128 stands for zero in the data rows.
Each row below has a hidden score, from 0 to 40, with 20 about the middle. What is it? The score is a weighted sum of the row's numbers plus the product of two more (or one squared), each taken from its middle value.
[99,85,139,162,145,130,155,119,150,154,154,150,104,94,95,114,178,142,142,104,155,194,93,116,91,82,109,92,131] -> 17
[157,157,128,64,99,158,154,156,109,99,94,100,120,140,164,121,71,96,96,187,115,185,192,102,169,136,193,128,128] -> 16
[85,172,90,135,68,194,103,71,148,88,77,125,83,160,163,123,69,166,78,150,151,117,175,163,125,94,157,93,135] -> 20
[125,147,158,151,137,169,139,188,130,148,81,91,134,212,211,198,147,96,113,84,89,108,122,120,83,121,137,164,150] -> 26
[131,122,111,119,162,65,128,150,131,130,170,108,175,89,76,111,173,91,145,138,75,70,104,166,145,111,132,99,96] -> 29
[130,67,200,114,168,136,170,123,83,145,128,176,30,103,120,126,155,159,140,67,123,184,127,125,117,159,89,115,112] -> 23
[135,156,86,192,87,145,76,84,188,130,119,126,95,141,137,112,86,153,73,107,166,68,118,111,142,119,91,107,130] -> 28
[186,126,84,130,70,141,148,124,135,76,73,98,174,114,169,124,74,107,120,171,160,150,137,110,164,105,149,93,120] -> 26
[176,137,75,118,82,168,136,119,132,83,94,86,153,128,176,135,78,91,94,148,152,131,136,111,152,81,164,109,120] -> 28
[110,143,159,71,115,142,172,176,98,125,139,116,88,127,149,117,65,126,105,205,114,189,198,118,179,144,206,125,105] -> 23
[109,65,139,149,144,151,140,120,130,142,160,168,101,111,98,104,176,140,189,91,161,191,91,101,76,84,112,98,112] -> 25
[108,95,92,180,70,123,51,120,181,136,122,141,175,123,118,87,109,147,72,94,193,105,88,94,120,78,80,102,158] -> 23
[93,110,89,90,150,98,192,69,110,166,161,159,91,94,95,127,191,108,189,141,130,153,96,121,114,101,100,97,95] -> 14
[115,127,150,170,178,150,139,214,154,142,110,137,168,196,163,190,156,112,109,88,62,118,113,158,80,116,151,193,133] -> 18
[84,84,121,169,131,118,106,136,151,144,139,170,79,95,95,110,167,150,126,78,169,182,92,131,83,72,107,117,114] -> 25
[166,122,126,104,124,77,146,219,127,102,115,106,44,108,113,142,96,208,139,221,102,191,252,160,158,178,241,91,202] -> 13
[99,71,115,111,151,140,166,131,141,167,171,137,104,111,101,98,169,140,177,111,154,183,93,107,94,86,111,105,113] -> 17
[117,81,149,79,133,145,108,69,80,105,128,117,130,134,108,130,175,115,103,83,151,144,114,128,97,159,111,106,120] -> 17
[110,64,179,131,178,111,148,120,92,166,114,177,65,100,97,132,153,167,156,75,140,176,132,143,127,170,99,102,119] -> 17
[92,154,154,127,162,58,151,95,82,162,159,136,139,95,95,107,154,92,202,198,102,70,89,176,137,128,78,115,105] -> 24
[179,186,163,129,130,172,167,146,101,186,101,155,147,214,171,167,148,158,170,116,69,72,129,116,97,104,101,221,131] -> 13
[131,156,86,155,89,148,160,183,99,124,115,119,39,147,99,125,77,217,80,216,106,163,255,123,132,140,228,90,247] -> 26
[158,130,128,108,85,171,132,137,126,101,101,85,130,116,181,127,70,93,114,144,115,168,170,115,186,83,170,111,105] -> 18
[152,144,98,104,210,59,141,93,92,131,117,155,97,82,65,126,150,138,201,163,87,104,109,188,94,119,126,108,144] -> 8
[103,147,142,95,157,74,147,123,80,160,187,154,136,93,88,121,159,124,213,169,81,78,111,158,146,129,78,119,95] -> 22
[87,179,168,81,109,183,158,140,153,154,139,109,67,116,145,115,72,125,92,116,143,164,164,91,223,225,155,142,145] -> 26
[96,171,143,62,136,135,187,190,93,99,94,93,58,124,145,95,87,118,130,175,106,197,195,153,191,162,221,117,130] -> 18
[124,98,91,126,193,110,133,114,114,115,165,116,155,109,64,142,176,95,158,127,109,83,103,137,122,119,117,109,91] -> 33
[117,70,117,93,138,150,144,100,84,115,137,130,133,131,111,131,185,108,130,67,138,159,108,93,87,149,110,101,112] -> 19
[142,174,122,162,71,182,114,72,194,109,99,90,125,138,156,124,61,124,78,120,178,113,118,96,184,141,111,130,101] -> 26
[117,178,158,154,134,144,146,149,113,173,139,144,162,138,129,132,156,118,193,179,65,90,120,170,137,143,91,175,115] -> 10
[144,137,171,167,151,151,133,197,168,154,112,138,190,204,193,175,148,111,103,76,79,122,132,141,86,124,148,214,126] -> 10
[96,146,168,174,176,85,114,176,145,131,135,143,190,115,151,125,178,108,150,93,63,116,94,149,104,95,141,168,97] -> 9
[96,65,137,144,135,115,132,126,149,122,162,149,81,99,98,107,167,149,157,77,170,185,95,125,82,82,97,116,135] -> 17
[123,110,78,70,169,99,149,87,104,160,188,148,122,82,69,106,173,127,181,139,122,153,88,127,117,102,93,107,107] -> 9
[87,108,77,82,147,113,166,83,142,168,187,140,80,83,97,98,169,111,192,144,136,150,89,114,131,84,104,106,95] -> 13
[91,83,110,96,146,123,170,97,118,160,154,144,85,97,107,98,177,119,188,151,137,176,94,112,124,87,99,99,91] -> 15
[214,148,109,111,141,207,182,136,150,172,80,154,96,224,165,199,108,178,156,68,83,88,133,193,116,111,132,194,96] -> 9
[124,109,107,60,160,89,142,81,120,179,169,144,127,95,65,104,178,120,209,151,119,138,91,133,150,87,92,106,95] -> 7
[131,119,161,151,119,173,111,177,107,128,94,117,139,210,220,221,135,119,114,89,85,110,163,103,85,112,126,182,164] -> 24
[152,148,102,144,75,166,110,69,198,118,106,96,129,131,149,155,76,142,77,109,151,93,110,128,173,141,113,121,97] -> 21
[184,119,99,130,101,138,93,78,135,97,105,117,149,117,147,109,85,113,106,139,156,99,117,117,135,96,145,98,138] -> 18
[130,77,99,65,178,153,128,87,85,104,166,138,151,121,109,108,163,124,125,100,120,135,97,103,100,143,112,102,98] -> 28
[174,128,94,114,73,134,88,93,133,99,93,86,190,99,150,114,88,121,116,129,180,95,124,112,125,115,153,104,141] -> 7
[150,93,124,107,159,156,105,95,85,93,155,136,157,119,76,148,183,106,118,117,155,160,113,110,101,150,104,113,107] -> 23
[121,145,161,159,192,110,127,196,183,126,133,138,188,168,157,139,152,103,121,82,66,124,119,145,80,110,149,193,108] -> 19
[88,131,155,98,187,60,156,105,89,165,190,149,136,86,59,111,159,116,206,192,93,100,92,163,143,135,80,126,114] -> 22
[157,113,84,114,68,103,81,78,112,105,102,102,184,97,169,96,96,124,148,132,173,78,117,113,123,135,134,117,147] -> 5
[131,136,159,180,144,158,155,194,162,119,90,147,168,205,185,200,152,119,108,84,69,123,119,137,90,121,132,210,128] -> 20
[193,124,137,106,92,69,136,235,108,113,127,107,68,128,114,167,105,248,137,228,81,203,246,180,166,161,251,91,205] -> 7
[110,75,214,118,161,119,167,113,86,112,118,181,64,106,101,117,168,167,161,72,131,194,133,117,128,175,92,111,114] -> 31
[126,129,152,157,148,157,117,172,116,106,88,109,151,207,197,187,140,104,103,88,101,118,116,137,85,112,138,193,158] -> 18
[137,111,139,184,78,95,62,128,167,125,118,138,141,109,101,101,120,136,85,85,179,92,120,113,146,75,89,110,128] -> 21
[109,62,139,147,177,127,126,114,163,129,156,133,82,97,113,111,184,138,165,91,142,183,104,91,92,74,99,118,104] -> 23
[134,79,109,146,91,68,53,105,95,79,100,97,202,102,117,117,123,130,127,143,173,79,117,103,82,164,125,93,152] -> 16
[90,172,141,126,186,62,141,108,95,183,162,169,139,108,80,118,154,96,213,199,86,74,109,163,141,115,91,116,112] -> 20
[147,158,161,147,135,172,156,165,165,121,107,132,165,197,189,163,148,94,113,75,72,121,113,139,97,120,140,192,139] -> 15
[87,196,140,102,106,186,152,140,162,148,143,104,88,120,157,125,74,141,84,123,126,150,157,95,211,219,146,151,139] -> 25
[92,138,156,62,106,142,161,201,102,108,147,114,77,114,125,85,87,129,103,188,109,197,203,128,173,148,210,125,148] -> 20
[111,166,122,67,103,165,175,164,87,107,92,122,148,119,158,118,83,90,83,168,119,183,164,93,202,127,201,95,100] -> 26
[132,115,127,136,187,77,119,145,127,142,172,137,166,85,72,131,174,91,151,154,84,76,116,149,142,123,124,99,92] -> 30
[117,138,161,174,159,131,166,181,178,109,96,127,158,182,185,152,155,90,123,69,64,111,111,142,81,98,144,201,134] -> 19
[114,113,88,74,158,94,162,98,83,164,179,136,125,105,105,117,176,117,205,158,123,143,90,110,129,104,104,102,95] -> 14
[110,135,181,146,116,172,136,173,131,153,88,137,121,246,204,194,142,92,109,111,102,116,122,115,76,88,136,161,155] -> 23
[140,160,182,159,165,145,155,152,113,151,141,153,130,176,143,131,149,128,184,128,69,92,128,156,103,118,100,201,96] -> 18
[113,65,140,181,99,83,117,135,141,136,133,140,123,92,68,118,163,131,105,73,192,173,108,121,96,89,95,103,131] -> 12
[163,105,78,147,73,127,88,100,139,90,77,87,197,100,150,101,91,101,129,130,150,100,113,102,133,121,131,118,151] -> 12
[121,195,161,136,107,112,144,182,174,136,151,125,72,155,118,103,91,236,93,183,94,168,240,148,194,255,208,109,223] -> 24
[149,101,105,129,68,111,64,71,117,80,93,99,179,116,152,100,101,135,116,116,172,70,97,99,113,141,117,101,150] -> 16
[88,156,133,108,134,172,147,114,139,140,132,93,73,132,142,133,76,140,99,110,139,160,128,100,224,214,140,153,149] -> 29
[129,152,81,186,80,149,97,122,195,126,113,122,158,133,141,104,94,143,82,95,191,74,129,103,166,114,84,106,135] -> 29
[143,86,144,137,151,133,87,100,103,69,126,125,160,111,68,136,169,125,85,82,167,136,100,142,120,169,108,106,145] -> 26
[131,70,103,154,78,85,67,74,107,79,88,91,185,109,133,96,117,119,129,136,157,74,97,91,101,142,127,98,144] -> 19
[89,140,151,156,204,75,132,187,177,139,165,128,168,114,115,123,163,112,157,140,62,103,107,170,136,101,137,145,114] -> 20
[159,162,175,102,124,185,172,116,100,160,143,154,119,217,188,192,131,110,162,103,88,84,149,135,83,118,95,209,134] -> 18
[100,107,110,103,181,73,156,81,95,142,159,153,130,79,63,111,156,96,206,193,86,102,98,151,136,103,95,110,110] -> 21
[171,173,200,136,154,158,131,136,121,158,157,173,157,195,162,136,156,105,190,134,81,83,126,160,93,113,113,193,121] -> 14
[163,72,101,77,161,164,137,78,81,110,151,140,140,135,92,115,171,132,130,74,147,142,103,100,78,143,102,106,129] -> 23
[152,64,128,155,90,67,61,76,130,64,108,96,198,81,102,96,138,111,120,111,179,98,89,99,80,171,132,115,148] -> 13
[102,185,151,105,126,181,160,142,168,146,129,120,78,151,150,131,69,104,106,155,137,145,178,102,205,213,148,138,151] -> 33
[133,66,201,144,158,102,138,131,83,131,103,177,68,92,97,130,151,170,117,68,158,186,111,139,121,178,90,101,105] -> 24
[188,115,85,135,80,150,116,112,149,88,81,105,175,115,159,112,93,97,99,178,158,120,109,128,141,90,143,111,106] -> 17
[110,167,129,107,172,59,174,120,99,163,172,168,125,95,77,100,156,99,209,202,89,89,100,177,152,129,81,117,116] -> 24
[104,91,100,176,112,73,92,124,172,161,108,142,179,112,71,105,135,141,73,74,171,141,109,132,76,82,88,125,128] -> 13
[123,94,142,102,174,125,111,71,82,99,127,118,146,115,75,112,193,124,83,108,148,135,95,104,107,164,98,109,139] -> 34
[122,86,98,141,192,99,125,148,118,142,161,118,138,91,65,136,171,106,123,128,90,80,112,177,115,130,115,111,95] -> 33
[103,173,150,135,111,169,156,130,174,134,143,103,87,161,169,133,79,120,102,118,137,148,170,96,214,206,159,151,141] -> 31
[125,76,121,118,137,144,138,99,89,105,136,126,157,125,98,112,187,117,107,69,159,152,99,109,90,145,100,115,125] -> 21
[160,62,94,73,173,147,143,84,90,129,152,135,138,122,88,114,167,107,134,97,135,147,91,95,82,134,111,120,110] -> 21
[119,69,138,72,138,174,119,78,98,112,143,93,137,108,78,84,179,113,97,69,146,159,91,97,76,153,98,95,121] -> 20
[183,122,84,107,81,149,158,115,118,72,97,83,162,134,175,129,60,93,101,165,145,164,141,119,177,97,167,92,98] -> 36
[113,119,147,60,109,132,191,159,111,100,89,91,123,106,171,129,73,111,111,186,126,183,164,98,190,126,194,128,101] -> 26
[87,131,141,149,180,60,137,164,132,144,155,124,168,81,106,107,174,91,149,143,97,76,109,161,134,99,136,104,98] -> 26
[124,158,170,137,130,155,156,165,134,135,105,135,180,197,211,205,144,126,89,88,92,116,140,137,81,123,145,161,157] -> 19
[88,152,110,172,72,187,99,68,148,110,69,132,70,156,161,112,74,172,76,125,153,106,143,164,119,104,142,101,115] -> 23
[198,113,135,103,99,86,154,249,105,97,127,135,25,118,109,174,100,213,133,234,97,210,255,187,169,144,255,104,217] -> 15
[105,139,125,72,126,120,186,212,80,111,133,91,73,125,152,89,88,117,108,165,121,194,210,139,159,174,215,128,163] -> 23
[146,79,105,69,191,150,160,92,95,105,135,118,161,110,80,93,178,111,120,76,140,135,114,98,81,156,98,121,121] -> 28
[126,132,147,175,172,124,145,185,175,128,97,122,205,173,171,150,164,92,144,72,61,135,115,155,87,85,135,182,147] -> 4
[108,162,155,141,179,92,120,157,112,153,153,183,111,127,127,110,163,127,196,191,72,73,109,179,129,138,89,168,118] -> 21
[150,181,89,94,109,151,146,150,93,154,99,146,19,153,119,115,61,186,78,184,97,154,243,92,122,134,203,93,215] -> 20
[110,67,126,184,87,79,66,137,178,126,115,130,139,82,101,131,131,146,75,98,188,132,98,97,101,76,80,102,143] -> 16
[99,121,164,179,99,164,63,102,101,94,79,144,106,120,160,92,76,174,78,148,170,70,144,147,83,129,124,97,102] -> 38
[171,82,114,125,85,101,51,99,120,90,93,98,197,90,149,105,114,117,104,140,166,67,106,113,108,139,129,112,162] -> 13
[97,194,136,107,124,158,175,142,129,158,175,87,65,147,138,121,67,120,90,138,141,162,178,148,207,217,160,147,141] -> 29
[104,92,95,101,134,122,147,115,113,153,179,143,115,89,104,127,179,132,168,123,151,181,118,101,95,74,102,94,130] -> 6
[158,116,101,101,74,164,138,142,119,86,110,91,133,114,166,112,67,108,103,168,127,161,179,96,184,81,175,128,97] -> 20
[136,158,86,167,81,174,80,73,181,144,107,121,129,141,135,138,85,115,77,114,165,96,128,101,174,136,100,121,111] -> 19
[121,78,136,117,120,97,61,112,80,77,110,136,177,76,88,122,142,128,97,108,179,118,96,124,116,188,119,95,136] -> 21
[87,142,167,199,197,116,127,169,153,129,129,145,181,148,168,146,161,91,119,91,60,117,95,177,96,97,143,173,111] -> 14
[115,124,164,135,109,185,145,164,101,134,95,110,130,223,214,230,147,136,103,81,99,109,145,93,86,111,134,178,161] -> 29
[121,127,145,194,211,99,128,176,166,128,143,122,175,144,167,138,149,98,130,111,78,120,103,168,105,103,149,162,113] -> 19
[123,197,127,110,109,178,132,90,166,154,99,100,96,143,161,148,77,122,101,130,129,136,130,95,192,183,133,137,93] -> 19
[87,194,167,105,152,157,154,168,148,134,132,87,31,153,106,102,82,155,72,136,114,184,203,118,186,242,176,121,154] -> 37
[104,174,102,87,90,152,162,147,99,102,105,112,118,135,157,115,73,95,115,181,141,178,212,114,196,126,187,110,115] -> 18
[148,139,91,159,72,143,45,96,178,107,98,122,139,135,154,102,105,134,75,99,177,80,98,143,129,100,104,116,121] -> 14
[153,149,90,96,82,166,153,140,122,79,107,83,117,124,179,130,66,111,93,159,141,167,160,116,169,87,183,120,115] -> 22
[118,153,154,177,188,110,142,180,154,147,109,110,202,161,170,148,151,97,138,93,64,111,104,142,113,100,140,165,127] -> 16
[125,124,131,179,210,69,121,177,147,130,159,120,166,85,89,115,168,100,172,124,98,86,95,164,129,89,123,98,102] -> 28
[93,63,128,152,132,118,151,136,118,136,172,168,85,120,89,113,172,139,143,78,181,197,96,135,90,81,111,97,129] -> 20
[101,85,147,97,174,101,172,79,100,120,135,135,59,78,98,113,156,148,173,107,124,158,126,171,126,148,98,120,120] -> 13
[132,76,117,104,160,152,142,77,100,90,143,115,144,115,88,111,173,105,83,74,150,167,92,117,96,160,95,121,156] -> 23
[138,70,143,66,177,153,136,90,83,123,145,127,151,111,89,144,185,106,135,104,139,134,100,110,101,130,102,101,134] -> 23
[127,183,118,142,96,177,98,79,193,132,113,130,110,146,164,131,72,118,98,92,164,120,106,93,188,150,119,151,98] -> 26
[120,124,120,155,172,68,117,159,125,135,164,139,172,78,82,117,164,102,146,139,81,88,110,168,118,72,124,94,104] -> 20
[88,169,128,114,128,189,138,121,132,147,137,98,78,141,139,143,79,113,85,123,131,139,163,96,189,215,150,162,138] -> 28
[135,149,158,138,114,169,123,185,117,133,84,136,133,203,181,229,143,103,138,100,99,127,124,98,81,105,143,147,170] -> 16
[153,72,207,162,117,52,111,162,95,107,103,163,93,89,57,127,144,178,97,122,159,168,110,139,142,176,110,113,115] -> 29
[126,116,97,188,70,130,55,118,161,144,120,152,148,120,113,93,110,144,79,76,205,109,95,94,138,81,81,124,135] -> 23
[123,133,145,166,207,52,134,176,134,151,155,144,187,106,125,129,156,96,139,129,62,96,116,162,119,91,125,133,100] -> 23
[161,128,167,187,162,137,142,187,180,144,95,126,186,189,185,169,143,92,124,74,76,113,123,153,91,107,156,193,125] -> 11
[94,145,119,80,173,57,145,84,82,190,189,138,114,91,61,94,170,123,201,198,84,114,102,168,148,130,87,123,101] -> 8
[173,97,79,113,110,148,127,125,134,71,100,101,153,114,163,111,75,110,123,164,150,141,145,104,166,88,166,92,120] -> 27
[106,78,129,186,101,54,112,133,176,124,131,140,164,90,65,118,154,128,82,78,192,141,104,112,87,92,83,121,126] -> 22
[107,117,94,176,70,158,55,113,196,123,122,127,124,124,132,96,100,165,74,111,172,73,95,95,151,101,80,128,134] -> 31
[87,177,141,118,187,74,144,135,88,141,176,157,141,109,99,126,154,96,209,188,82,75,113,171,137,143,79,132,98] -> 26
[159,64,93,150,78,77,40,77,116,71,113,86,190,95,135,99,126,119,137,139,177,71,100,94,81,147,113,99,135] -> 13
[122,151,113,64,119,140,175,172,101,126,134,85,131,111,158,115,87,120,108,183,124,190,181,104,171,117,211,123,113] -> 16
[114,160,147,156,149,107,124,162,150,149,147,121,53,145,106,99,79,205,85,181,79,153,226,167,197,249,187,134,216] -> 22
[132,179,129,178,95,178,113,70,192,145,95,118,109,151,155,129,71,140,102,110,187,109,104,116,185,181,113,141,101] -> 28
[168,118,92,151,78,119,93,69,109,73,86,100,175,99,160,85,92,124,125,145,179,80,119,102,119,125,138,99,135] -> 19
[135,175,179,171,176,132,151,111,116,177,160,149,156,168,150,128,154,100,190,151,62,70,127,163,119,132,102,182,107] -> 17
[147,146,98,120,89,173,145,132,135,116,97,81,148,114,160,129,77,113,105,131,156,157,153,102,162,90,178,125,104] -> 12
[93,119,183,168,82,167,70,98,128,113,78,140,108,134,145,109,64,175,79,154,144,86,148,180,83,142,136,92,96] -> 28
[87,145,154,189,194,76,109,179,153,129,117,137,187,102,110,135,152,96,146,137,68,116,97,173,112,86,154,150,107] -> 12
[117,64,144,166,99,64,111,120,139,114,154,145,157,77,61,106,168,167,101,72,194,162,124,100,91,88,92,116,122] -> 21
